One hidden turn or mirror swaps the rows below in pairs. Which row is each named row swapped with?
Q_910: -.03,.08,.02,-.02,.14,.00,.19,-.04,.16,.15,-.04,.15,.02,-.18,.27,.15,-.05,-.13,.12,-.23,-.11,-.03,-.04
Q_610: -.11,.06,.20,.11,-.30,.07,.17,.02,-.07,.02,-.07,.06,-.25,.39,.03,.08,.09,.00,.05,.09,.03,-.11,.04
Q_816: .00,-.01,.03,-.03,-.19,.13,.19,.05,-.02,-.02,-.08,-.04,-.16,-.41,-.15,.00,.17,.00,.03,-.04,-.05,-.26,.11
Q_550: .13,.13,.01,-.09,.07,-.02,-.07,-.24,-.12,.18,-.23,.09,-.07,.15,-.11,-.08,-.04,.25,.15,-.10,-.04,.17,-.02
Q_958: .08,.07,.07,.21,-.16,-.05,-.03,.35,-.12,.12,-.09,.01,.03,-.01,-.13,-.31,.02,-.10,-.07,-.01,.01,-.16,-.08
Q_700: -.12,.02,-.14,.01,.05,.14,.29,-.16,-.32,-.09,-.08,-.09,-.12,.27,-.05,-.09,.05,-.10,.04,.10,-.14,-.26,-.03
Q_159: .05,.18,.15,.23,.10,-.07,-.11,.30,.11,-.07,.13,.02,-.16,.03,-.08,.20,.18,.08,.06,.02,-.02,-.18,-.12
Q_668: -.01,.02,.21,.03,.15,.14,.03,.08,-.18,-.32,-.06,-.05,.05,.38,-.06,-.07,.02,-.01,.00,.15,.02,-.09,-.05
Q_937: .17,.08,-.04,.25,-.16,.20,.24,-.23,-.20,-.09,-.03,-.03,.05,.33,-.07,-.01,.04,.10,.05,-.02,-.01,-.10,-.07
Q_843: .00,.05,.18,.03,.47,.15,.12,.02,-.18,-.04,-.11,-.12,.05,.18,-.03,.10,.05,.05,-.07,-.29,.11,-.13,.06
Q_822: -.01,-.22,-.04,-.18,.19,.04,-.11,-.13,-.15,.18,.00,-.20,.13,.03,.31,-.04,-.08,-.16,.02,-.09,.05,-.12,-.01
Q_823: .10,-.02,.21,.19,-.01,-.07,.10,.21,-.07,-.20,.14,-.17,-.13,-.08,-.14,.04,.22,.04,.06,.11,-.19,-.16,.17
Q_786: .05,.04,.06,-.33,.06,.00,-.03,-.05,.08,.29,.12,.00,-.32,-.02,-.02,-.09,-.06,.14,.03,-.09,.00,-.14,-.01
Q_423: .01,-.04,.16,.05,-.14,-.10,.15,.31,.09,-.07,.16,.13,-.09,-.02,.08,-.04,.08,-.18,-.09,.10,-.05,.00,.14
Q_484: .02,.04,.19,-.20,-.14,.10,-.08,.01,-.27,.11,-.02,-.06,-.07,.13,.01,.02,-.04,.08,.01,-.47,.07,-.07,-.02
Q_587: .27,.13,-.07,.09,.03,.02,-.01,.21,.07,-.11,-.24,.08,.03,-.17,-.14,.06,.18,.14,-.01,.16,.01,-.03,.06
Q_959: .19,.09,-.05,-.11,.15,.08,-.06,.01,.05,-.06,-.28,-.08,-.07,.21,-.17,-.24,.19,-.02,.07,-.12,.06,.13,-.12
Q_67: .11,.00,.08,-.04,.27,.13,-.05,.26,-.24,.11,-.05,-.08,.32,.17,-.01,-.12,-.07,.10,.16,.08,-.01,.01,.02
Q_433: .26,.09,-.19,.27,-.05,.08,.00,.07,-.18,-.11,-.09,-.22,-.07,-.15,-.11,-.01,.04,-.04,.07,-.23,.04,-.33,-.14
Q_518: -.02,-.11,-.11,.15,.14,-.15,.14,.07,.05,.16,.24,.08,-.06,-.05,.17,.12,-.02,.05,.30,.14,-.03,.03,.02
Q_336: .01,.05,.03,-.09,.13,.06,.16,-.24,-.12,-.14,-.08,-.02,.26,.34,.09,-.03,.08,-.14,.00,.11,.09,-.10,.05
Q_83: .13,-.23,-.05,-.17,-.15,.14,-.13,-.17,-.15,.14,-.22,-.05,.02,-.02,-.04,.21,-.10,.00,.04,.11,.01,-.01,.05
Q_88: -.13,.00,.03,.20,.28,-.11,.07,-.04,-.05,.25,-.13,.14,.10,-.13,.08,-.02,-.11,.15,.21,.03,-.11,-.05,-.11
Q_680: .17,.13,.23,.04,.11,.17,.08,.00,-.01,-.02,.00,-.09,-.17,.47,-.11,.09,-.03,-.05,-.04,-.25,.03,-.18,-.01
Q_121: .08,-.02,.21,.15,-.34,.09,.01,-.03,.13,.09,-.03,-.06,.25,-.03,.04,-.10,-.03,-.04,.07,.16,.01,-.22,.02
Q_770: .00,.05,-.02,.06,-.04,-.04,.16,.03,-.23,-.17,-.02,-.03,-.10,.34,.04,-.09,-.10,-.15,-.09,-.36,-.12,-.13,-.08
Q_480: -.04,-.05,.01,.25,-.11,.22,.06,.13,-.25,.18,-.05,-.06,.09,-.02,.06,.05,.01,.38,.14,-.07,.08,-.23,-.20
Q_82: -.09,-.11,.10,-.12,.12,.32,.02,.06,-.12,.09,.06,-.20,.04,.13,.34,-.18,.04,-.15,-.01,-.10,.09,-.22,-.12
Q_233: -.01,.30,.14,.01,-.22,.32,-.01,.07,-.23,.11,-.02,-.01,-.01,-.23,.05,.08,.11,.10,.14,-.01,-.03,-.09,.03
Q_892: -.12,.00,.00,.24,.36,.13,-.10,.17,-.27,.05,-.01,.01,-.18,-.16,-.05,.09,-.02,.03,.07,-.26,-.03,-.16,-.07
Q_272: .13,-.02,.03,-.07,-.04,.01,.14,.31,.02,.10,-.06,-.12,-.19,.46,.05,-.05,.20,.09,.10,.01,-.11,-.17,-.06
Q_921: .20,-.01,.33,-.01,-.26,.12,.20,.32,-.03,.21,.03,-.08,.02,.00,.02,.03,.05,.10,-.10,.06,-.07,-.17,-.02
Q_293: .03,.07,.08,-.06,.22,.04,.12,-.40,-.36,.03,-.03,-.02,-.13,.11,.00,.01,.08,-.10,-.01,-.20,.01,-.22,.05
Q_896: .13,-.20,.02,-.18,.08,-.08,-.12,-.11,.16,.09,.00,-.05,.05,-.04,.17,.16,-.01,-.12,.09,-.09,-.10,.18,-.01
Q_479: .34,.05,-.07,-.13,-.03,-.09,.00,-.16,.14,.04,-.17,.04,.05,-.11,-.02,.13,-.05,.19,.25,-.04,-.06,-.15,.05
Q_404: .18,.07,.25,.30,-.30,.08,.02,-.17,.03,-.15,-.09,-.03,-.09,-.10,.05,-.03,.02,.00,-.02,-.18,-.03,-.17,-.03
Q_800: -.11,-.07,-.12,-.15,-.03,.33,.00,-.01,-.30,.07,-.11,.07,.15,.01,.05,-.03,-.04,-.27,-.06,.00,.05,-.11,-.03
Q_437: .17,.02,-.22,-.11,.32,.10,-.06,.16,.21,-.02,-.02,.00,-.03,-.04,.07,.03,.10,-.24,-.04,-.17,.04,-.10,-.04
Q_647: .04,-.01,.07,-.04,-.38,.06,-.07,.16,-.14,.16,-.03,-.08,-.31,.09,.04,-.06,.05,.14,.09,.11,.07,-.26,.01
Q_372: -.21,-.18,-.04,.08,.36,-.07,.05,-.04,.04,.20,-.08,.10,.08,.16,.13,-.09,.05,-.10,-.04,-.10,.06,.00,-.06
Q_16: .10,-.16,-.09,-.15,.09,-.11,.13,-.11,-.13,.08,-.20,.08,-.05,.04,.01,-.08,-.03,.01,-.05,.03,.06,.32,.08
Q_55: .16,.02,-.28,-.01,.12,.11,.17,.23,-.28,-.11,.09,.01,.07,-.08,.01,.06,.07,-.03,.13,.25,.08,-.22,.00
Q_918: .01,-.15,-.07,-.06,.15,.36,.00,-.11,-.11,-.01,.02,-.31,-.12,-.03,.04,.06,.02,.15,.17,-.03,-.07,-.37,.03
Q_817: .30,-.14,-.02,.11,-.13,-.06,.01,.18,.08,-.25,-.10,-.23,-.05,-.18,-.08,.00,.01,-.03,.15,.03,.07,-.21,.05
Q_778: -.02,-.11,.22,.02,.17,.07,-.14,-.19,.09,.05,.08,-.04,-.04,-.18,.26,.12,-.07,.12,.13,.13,-.13,-.20,-.11
Q_629: -.10,-.09,.14,.17,.31,-.16,-.01,-.13,-.03,.14,.16,-.14,-.10,.06,.25,.10,.07,.18,.10,-.10,-.07,-.17,-.04
Q_11: .23,.05,-.03,.23,.04,-.19,-.06,-.12,.12,-.03,-.05,.17,-.06,-.14,.07,.16,.01,-.01,.03,.14,-.14,.05,.02
Q_887: .00,.03,.03,-.15,-.42,.10,-.11,-.09,-.03,-.08,.01,-.02,.12,.08,.00,.10,.08,-.04,.02,.12,.03,-.14,-.10
Q_277: .18,.01,.11,.19,.29,.10,-.02,.31,-.12,.16,-.11,-.08,-.30,.24,-.14,.21,.05,.00,.08,.09,.07,-.14,-.02
Q_263: .02,.02,-.20,-.13,.23,.10,.06,.00,.12,.17,-.04,-.03,-.39,.28,.02,-.09,.11,-.05,.08,.10,-.03,-.10,.01
Q_705: -.11,-.04,-.01,-.14,-.14,.07,.23,.37,-.14,.26,.02,.07,.15,-.09,-.01,.06,.02,-.01,-.02,-.02,.04,-.07,-.01
Q_751: .12,.07,.04,.14,.19,.13,.18,-.13,-.04,.22,-.14,-.08,-.47,.19,.04,-.09,-.04,.00,-.01,-.09,.15,-.17,-.03
Q_663: .08,.01,.10,-.02,.41,.07,-.01,-.01,-.20,-.22,.01,-.06,.13,-.15,.01,-.03,-.07,.15,-.02,-.23,.06,-.08,.06
Q_621: -.09,.02,-.28,.21,-.04,.08,-.15,.34,.00,-.17,.07,-.06,-.06,-.01,-.08,-.09,-.02,.01,-.07,.06,.02,-.17,.04

Q_88 swaps with Q_700
Q_272 swaps with Q_479
Q_663 swaps with Q_82

